The rows of A fall into several groups, which share some directions, and each row is roughly a mix of its group's hidden directions.
A, 122 rows:
[[ -4 -24 -31  56  -5 -29  10   5  49  30  37]
 [ 20 -15   6 -67  15  27  19 -14   2  17 -60]
 [ -1 -18   5  59 -42 -38 -14 -26 -41  29   2]
 [ 37 -50  31 -10   5  22 -11  46  41 -20  26]
 [ 38 -39 -25  45 -45  27 -22  -8 -33   6  18]
 [  7   7  19 -68  19  21  10 -19   5  13 -63]
 [ 21  -5  53 -39 -32  44 -46   1  12   6  18]
 [-61  24 -23  62  -1 -22  16  -3 -17 -20  19]
 [ 74 -14  -6   3 -15 -10 -17  30  33  46 -10]
 [  3   7 -20 -31  31  18  16  59 -30 -24  51]
 [  8 -43 -25  69 -11  12  19   9 -27 -37  19]
 [-43   3  36   8  35 -20  60  21 -10 -33  17]
 [ 37  19  29   9 -48   2   7 -23 -40  50  29]
 [-48 -18  12  55  14  -9  -9  17 -42 -10  47]
 [-49 -30   1  67  18  -3  33   5  14 -23  24]
 [-39  40  18 -25  24  -8   2 -18   2 -39 -63]
 [-34  52  15  24  -3 -19 -26  14 -22 -54  33]
 [  2  34  44 -66  21 -22   8  14  28 -19 -25]
 [ 52  -4  10 -65 -22  17 -32  -4  20  34   6]
 [ 32  -9 -27 -67  16  -5  21  -3  36  37 -27]
 [-16 -49   1  48   0  32  -7  17 -43 -48  -1]
 [-33  15  50  31  13  16  28   1 -34 -57  -4]
 [-37  64  40 -26   5 -11   1 -33   5   1 -39]
 [  9 -42 -29  68 -19  28   6   2 -29 -28  18]
 [ 14 -20  19   6 -13 -12   0  83 -31 -27  26]
 [-17  29  20  46 -21 -28  12  -5  46  28  50]
 [ 42 -58  14 -21  10  17 -30  18  51  -3  23]
 [ 36 -46 -53  24 -15 -18   5  -4   2  52  18]
 [ 21 -13 -36  29 -42 -25  -4  11 -26  57  35]
 [ 18 -27  29  26   6  45  28  30  -1 -23  60]
 [-13 -36 -11  85 -19  -6 -14  -5 -21  10  23]
 [  8 -14  13  12  -7  44  73   4   0 -50  11]
 [-25 -19  16  79 -17   9 -12   7 -30 -27  29]
 [ 33  22 -29   5 -27 -54  -2  21  27  38  42]
 [-48 -37   3  58   5  22   0   0  46 -25  14]
 [-19   1 -61  30   9  24  36 -30  46  20 -14]
 [-54  29  39  52   7 -26   8  26   3 -28  15]
 [ 15  17 -27  -5  -1 -43 -13 -30  30  74  -3]
 [-36  25  17   3   2 -32 -14 -45 -11 -17 -68]
 [ -2  15 -21  -4 -45  43 -55 -24   1  44  17]
 [ 21  -5 -13 -56  12   3 -22   9  70   8 -32]
 [ 60   0 -32 -28 -33  -8 -23   3  22  51  21]
 [-10  -6  27  24 -20  51 -25   6  46 -55  16]
 [ 22  10 -23 -42 -18 -21 -14  36  50  28 -44]
 [-37 -11 -33  11  17 -21   8 -38  13  19 -71]
 [-39  32  16  16  24  24  22 -70  -5 -22 -18]
 [-34  -1   4 -17   3  13  42 -31  -8 -10 -77]
 [-14   2 -10  19 -38   9  53 -17 -62 -30 -23]
 [-26  35  18 -51  32  -6  15  -1  58 -10 -29]
 [-21  10  46 -14  27  20   4 -19  34 -52 -46]
 [ 42 -31 -20   1 -40 -17 -23  14  40  56   2]
 [ 24 -24   0  60 -34  -1 -29   9 -47 -11  36]
 [-26 -17  58  35   7   9  13  22 -13 -61  14]
 [ -5  49  29  19 -20 -28 -32 -42 -15  51   6]
 [-10  11 -23  -8  13 -52 -59  -7   0  55 -14]
 [ -3  35  42 -71  21 -27  -4   4  28  15 -12]
 [-47  40   6   5  23 -10   6 -54 -32 -26 -37]
 [-19  21 -21  20  16  29  19 -80  -7  21  23]
 [-11  20  31 -14  22  48  28 -21  55 -32 -28]
 [ 18  -4  -9 -41  24  38   0 -18  76   7  -8]
 [ 20  32 -37 -45   1  -8 -25 -23  29  46 -37]
 [-41   6   2  84  -9  29 -19   5 -10   0 -16]
 [ 35  24   7 -60   3 -19 -19   4  36  52 -18]
 [ 54 -15  12 -47   6  14   2  17  43  44  25]
 [ 21 -56 -36  46   0   3 -17  32  -1  -3  46]
 [-26   5  27  34 -14 -41  -6  15 -68 -29 -17]
 [ 40  32 -27 -64 -12  14  -7 -18   5  33 -35]
 [-44  39  21   2   9  30 -52  15 -25 -18  41]
 [-19  18  20 -37  30   3 -12 -22  38 -36 -61]
 [-20 -57  16  61 -16   0 -31  14 -16 -11  32]
 [-34  29  44  42  -3  19  44  -7 -27 -40 -12]
 [ -1  33 -69 -13  11   8   7 -31  -2  56 -16]
 [-15   2  79 -17  13  47   3   2  26 -12 -21]
 [ -2  23  43 -38  24 -18  46  14  36 -42 -20]
 [ 36  22 -20 -42 -32  -9 -32  -1  26  58  20]
 [-38  64  24 -36   0 -28 -20  -3  29  33   4]
 [ -4  51 -15 -26  14 -58   4   6  33  47 -10]
 [ 51   2 -16 -64 -11   6  26 -14  -6  29 -41]
 [ 34 -34 -16  12   0  37  10  10  15  25  73]
 [ -7 -27  38  45 -15 -26 -12  21 -60 -28  18]
 [ 23 -55 -57  24   8 -19  -6   5  28  42   8]
 [-19  17  30 -52  18  32  13   3 -15 -47 -47]
 [ 59  -6  10 -31  -1   7 -18  26  23  35  55]
 [ 41  19  42 -65  -6 -30 -11  12  11 -11 -32]
 [  7 -33  -6 -23  18  40 -10  31 -43 -61 -16]
 [ -9  22  18 -79  13  19 -12  -3  38   8 -33]
 [-26  64  30 -33   6  -7   7  18  11 -54  14]
 [-33 -20 -19  73   0  12  20  -1 -32 -41  11]
 [  6  -7  29   4  -2  37  68   9   5 -58   9]
 [ 68   1   8 -52 -26 -17 -20  -4   9  13 -38]
 [-30   3  26  76  -1 -21  12  32  -3 -34  21]
 [  5 -35  22  35  -4  11  70  11  -8 -46  14]
 [  2 -47  19  54 -33  28 -34  10   7 -34  26]
 [ 10  30 -40 -22 -14  13  15 -22  57  51 -23]
 [ 27 -56 -42 -13   9  32  25 -27 -36 -29 -11]
 [-11   4   7 -25   5   0  61   4  75   8 -11]
 [ -8  -2  27 -59  25  35  22   1  14 -22 -56]
 [ 42 -21 -34  17  -5 -23 -24  17  20  40  58]
 [ -3  23  -5  58 -21 -32 -37   1 -20   7  57]
 [-27  12 -31  81 -30  10 -21   2  -9  13  18]
 [ -2 -35   8  53 -20 -19 -51  14 -42   5  32]
 [  9 -36 -27  68 -14 -11 -21  14 -15   9  50]
 [  2 -54 -49   3  -4  26  38 -24  -5  46 -18]
 [ 75 -24  16 -38   5  -7  -2  25  29  26 -20]
 [-49 -15 -17  32  28  11  35 -21 -38 -47 -18]
 [ 50  -2   1 -55  16  16 -52  23 -31  -1  16]
 [-18 -30   5 -25  39  38  23 -27 -29 -34 -48]
 [-31  -3  28  73 -11   8 -24   7 -26 -32  30]
 [  3 -29  12  52 -20   1 -19  17 -60 -14  44]
 [-50  -2   5  53 -13  12   7  -4 -31 -49  37]
 [-29 -25  56  25   8 -33 -26  32 -28 -24  32]
 [-42  30  14  15   4  35 -54  13 -25 -17  45]
 [ -4   4  -4  38 -35 -17  -7 -66  11  44 -31]
 [ 14  30  24 -74 -17  -3 -30  -8  24  33  16]
 [ 10  14 -25  -7 -56  20 -42 -15   1  29  56]
 [-29  13  15  45 -16 -30   8   1 -75 -15   1]
 [-19  40   9 -60  32  -9  14  -4  50   2 -32]
 [ 10  -1 -52 -35  -8 -47 -40  -2   1  46 -19]
 [ -3 -16  19 -26  16  43  15  40  -8 -72  -2]
 [-34  49  38  18   7 -55   3  32  28   3  15]
 [ 23 -40 -23  77 -28   0  11  -4 -20 -10  22]
 [ 44 -63 -25  10 -36  -8 -19 -14   4  36 -24]]

Each list below has two rows that fit no group; the rest each fit one group, if only roughly. Name those rows in the order they come.
  j_726: [ 16  20  68 -46  -4 -14 -21  28  -8 -39   4]
  j_242: [-68  17   4  63  -1   8   2  -7 -24 -29  11]
  j_594: [ 40 -35  -7 -26  12  32  -3  41  43   7  46]
  j_876: [-65  42  24  26  15   4   3 -46 -21 -19  -8]
  j_767: [ 32  21 -22  21 -28 -33 -34  -6 -57  20  38]
  j_365: [ 30 -15 -19 -43  -3  30  24 -15  39  38 -49]
  j_359: [  1  20 -34 -41  22 -30 -16 -18  21  56 -40]
  j_796: [-16  35 -53 -30  24 -39  20 -21   8  39 -28]
  j_212: [-33  57 -30 -44  27  -2  10 -23   3  -4 -43]
  j_175: [ -3  25 -55 -12 -26 -46 -12   7 -29  50 -16]

j_876; j_365
  j_906: [-47  -2  27  55  23 -20  29  16 -20 -47   3]
  j_991: [-33  35  31  47 -10  17  39 -40 -31 -21  -5]
  j_668: [-43  14 -22   5   2  29  38 -35 -21 -36 -52]
  j_437: [ 21   0  -7 -64  27  21  -7  30  57 -14 -14]
  j_931: [ 11  18  -4 -78  32 -27  15 -13  17  24 -31]
  j_327: [-17   7 -26  32 -28  22 -43  17 -31  -6  63]
  j_640: [ 42 -32 -15 -37   2  10 -18  64  21   5  33]
  j_358: [-52  15  31  37  -5  15   3  -1 -33 -61 -12]
  j_561: [-47  36  17  34  13  10  28 -52 -25 -28 -19]
  j_193: [-50  20  50   5  25 -21 -36  28 -16 -23  34]
  j_345: [-48  50  11   0  11 -18  15 -13 -37 -33 -47]

j_668; j_327
  j_885: [-40  -8 -43  51 -10 -15  22   1 -32 -50  -1]
  j_103: [-44  47  -5  25   6   8  39 -54 -29  -3 -17]
  j_184: [-23   0  50  13   8  37 -18  27 -23 -65   8]
  j_464: [  2  20 -20 -25  14  38  16 -53  59  27 -10]
  j_161: [-49  47  39  -7   4   8  -5  11 -25 -42 -40]
  j_588: [-40  20  32  39   0 -19   3 -32 -59 -31 -15]
  j_460: [ 27 -14 -60 -32  -4 -16 -22  27  -1  47  35]
  j_275: [-42  -3 -46  63   3 -48   0 -12   2  -8  -1]
  j_442: [-44  36  33   1  30   8  19 -15 -28 -58 -21]
  j_262: [  6  -1  36 -54  19   1  35  -3  11  16 -65]
  j_91: [-56  27   9  37  -1  -5  -4 -21 -44 -42 -30]
  j_570: [ 34 -56 -32 -28   9  12  28   1  37  39 -20]
  j_725: [-35  -3 -66  31  12 -45   8 -12  37   3 -12]

j_161; j_262
  j_339: [-39  27  32  25 -23  -4 -25 -66   9  30 -11]
  j_580: [ 31 -29 -42 -41  20  -2 -26  37   0  19  49]
  j_440: [-32   9  52  49   0 -22  10  33   2 -42  29]
  j_644: [-50 -37 -13  54  10   8   9  -5 -14 -40 -39]
  j_152: [-36  49  24 -20  23  21  28  11  -6 -51 -37]
  j_227: [-42 -15  41  26   1  36   2  -5 -30 -62  11]
  j_44: [ -9  42   2  15   8 -46 -56 -16  25  42  21]
  j_385: [ 24 -38 -68  24  -9  39  21  -8 -17 -16  23]
  j_220: [ 14  67  36 -29   0 -15 -39   5   7   5  42]
  j_459: [ 39 -10 -35 -44  11 -19  16   2  52  46   8]

j_339; j_385
  j_664: [-32  18  27  53  -8  -5  21  -6 -63 -33   4]
  j_90: [-22 -37 -28  75   2   1  17   0 -32   4  29]
  j_514: [ 26 -11 -51 -69  20 -10  22   9  20   5 -29]
  j_379: [ 37  -1  -5   7 -53  28 -51   5  14  38  34]
  j_641: [ 31 -35  56  14 -26  30 -15  25  -3 -37  35]
  j_474: [-19 -32 -49  66  -8 -24 -13  -2 -33 -18   4]
  j_448: [ -3 -17 -15  53 -18  18 -23   4 -62   6  45]
  j_185: [-28 -17  25  63  11  -3  27  20 -20 -56  10]
  j_863: [-20 -14   2  57 -39  24 -10  -3 -28 -36  48]
  j_757: [  1   1  13 -51  11  18  29 -30  27  30 -62]
  j_542: [-42  18  23 -10   2 -21  24 -12 -28 -39 -65]
  j_670: [-33 -12 -20  70 -22  19   4  -4 -30 -33  33]
  j_326: [-59  26  31  46  15  -6   7 -24 -26 -37 -18]

j_542; j_326
  j_648: [-62  13  21  61  15 -16 -23  -9  20 -27  -6]
  j_364: [-17 -45 -58  54 -12 -11  26  -6 -22 -13 -13]
  j_18: [ 36  11  -4 -44  -8  21  -2  36 -36 -49  39]
  j_818: [  0 -52  -2  57 -28  31  31   6 -38 -16  11]
  j_738: [ 11   6 -34 -30  10 -35  19 -15  59  53 -11]
  j_142: [-24 -39 -36  77  -1   7  25 -13   3   5  15]
  j_912: [ 22  -5 -25 -70  16   9  12 -17 -12  13 -58]
  j_423: [  8 -47  -8  50 -39  -7 -28  31 -14   0  47]
  j_798: [  6  36  15 -57 -11 -45  -5  -9  15  51 -23]
  j_330: [ 35 -15 -25  37 -20 -17 -28  -9  -5  57  48]
  j_109: [-34  46   6  -3  10   7  21 -58  14 -12 -54]

j_423; j_798
  j_762: [ 50  -2 -33 -47 -22  21  11 -24  17  31 -42]
  j_674: [-55   5 -35  33  13 -23 -11 -33 -14 -13 -53]
  j_118: [-26  15  43  31   0 -43  17  31   4 -42  43]
  j_873: [ 47  -9   8  -2 -23 -37   6  -9 -38  67 -11]
  j_318: [ -9 -57  15  72 -19   3   5   2  -1 -28  23]
  j_302: [-39  -9  59  50   6 -16 -28  23 -21 -26  16]
  j_621: [-42  57  -4  -6  12   2  26 -42   7 -10 -52]
  j_76: [ 55   0   0 -44 -20 -39 -34  -2 -26  35 -24]
  j_85: [ 41 -24 -35 -20 -25 -11 -18  37  39  50  13]
  j_994: [-39  18   8  21 -12   6  -3 -41 -56 -20 -53]
  j_14: [-48  49  -1 -17  32  -3  15 -31 -25 -32 -40]
  j_331: [ 34 -26 -34 -53   5  40  -6 -35 -11  23 -34]

j_873; j_302
  j_543: [-26  14  35   1  30  10  18  32 -42 -65  10]
  j_268: [-37  48 -51 -34  19 -30   1 -20 -17   9 -32]
  j_10: [ 16 -30 -39  33 -25 -23 -20  13 -68  16   8]
  j_577: [  1  20 -21 -56  23  -7  46 -16  31  28 -42]
  j_348: [ 43  17  -7 -42   0  17 -22  13  47  49  32]
  j_269: [  3  20 -58 -36  -7 -24  -8 -10  30  51 -33]
  j_177: [-23  24  19 -36  38   7  11  36 -21 -65 -17]
  j_145: [-50   0  27  23  12  22  16  24   8 -72  -6]
  j_937: [ 22  12  62  -4  12  22 -44  26  19  -3  50]
  j_470: [  5 -18  59  19  -7  14  15  56   1 -51   5]
  j_809: [-10  38   2 -53  35 -20  44  -7  37   5 -34]
  j_196: [ 50 -44 -24   6  -8   7   0  44   1   4  58]

j_10; j_348
  j_60: [ 44 -47  -7 -17  -5   6 -19  57  26   9  40]
  j_824: [ 12  13 -43  -1 -11  -4  27 -60  25  57   0]
  j_924: [-20  19 -17 -38  40 -25 -29 -24  28  18 -57]
  j_79: [-29  51  44 -30   0  33   0 -19   0 -41 -33]
  j_699: [ 50   7  -1 -53  19 -43  16  18  35  30 -13]
  j_970: [-16 -11  59  49  -1  12  19   5 -35 -50   8]
  j_278: [ 39 -15 -21 -38   1  24  -5  20  69  30  10]
  j_650: [-21 -13  42  52 -17  33  -5  11 -43 -43  16]
  j_350: [-29   8  56   5  28 -40  19  34  -6 -44  23]
  j_138: [-16  12  33 -46  29  -9  36   9  56 -26 -27]
  j_996: [ 71 -33 -51 -14 -22   0  -2  -1   4  29  12]
  j_739: [-50  30  19  34 -14 -13   0 -46 -34  -1 -44]
  j_615: [-11  44   6  27 -37 -32  12 -45 -10  53  12]
  j_147: [ -2  -5  23 -32   1  14  30 -36  25  46 -61]
  j_150: [-54  45  41  46 -11  -9  -9 -10 -12 -34   8]

j_824; j_79
  j_669: [ 46  -7  11 -36   6  14  -3  41  41   9  57]
  j_795: [-26   3  49  34   0 -14 -37  28 -26 -40  41]
  j_893: [-42  34  16  27 -17 -39   4 -34 -33  -3 -50]
  j_589: [-26 -26 -37  76  -4 -23 -16  -3 -29 -17   8]
  j_532: [ -1 -12  18 -27  18  22  25 -21  23 -47 -68]
  j_41: [-29  27  57  32  -9  -3  22  -1 -30 -46 -32]
  j_172: [-14  40 -32 -36  27 -27  -1 -18  22  50 -39]
  j_799: [-28  47  -3 -26  45 -21  57  -1  26  -8 -18]
  j_300: [-47   4  18  55  21 -11  22  16 -31 -31  41]
  j_892: [ 42  32 -25 -26 -31  -1 -19 -28   4  55 -35]

j_532; j_892
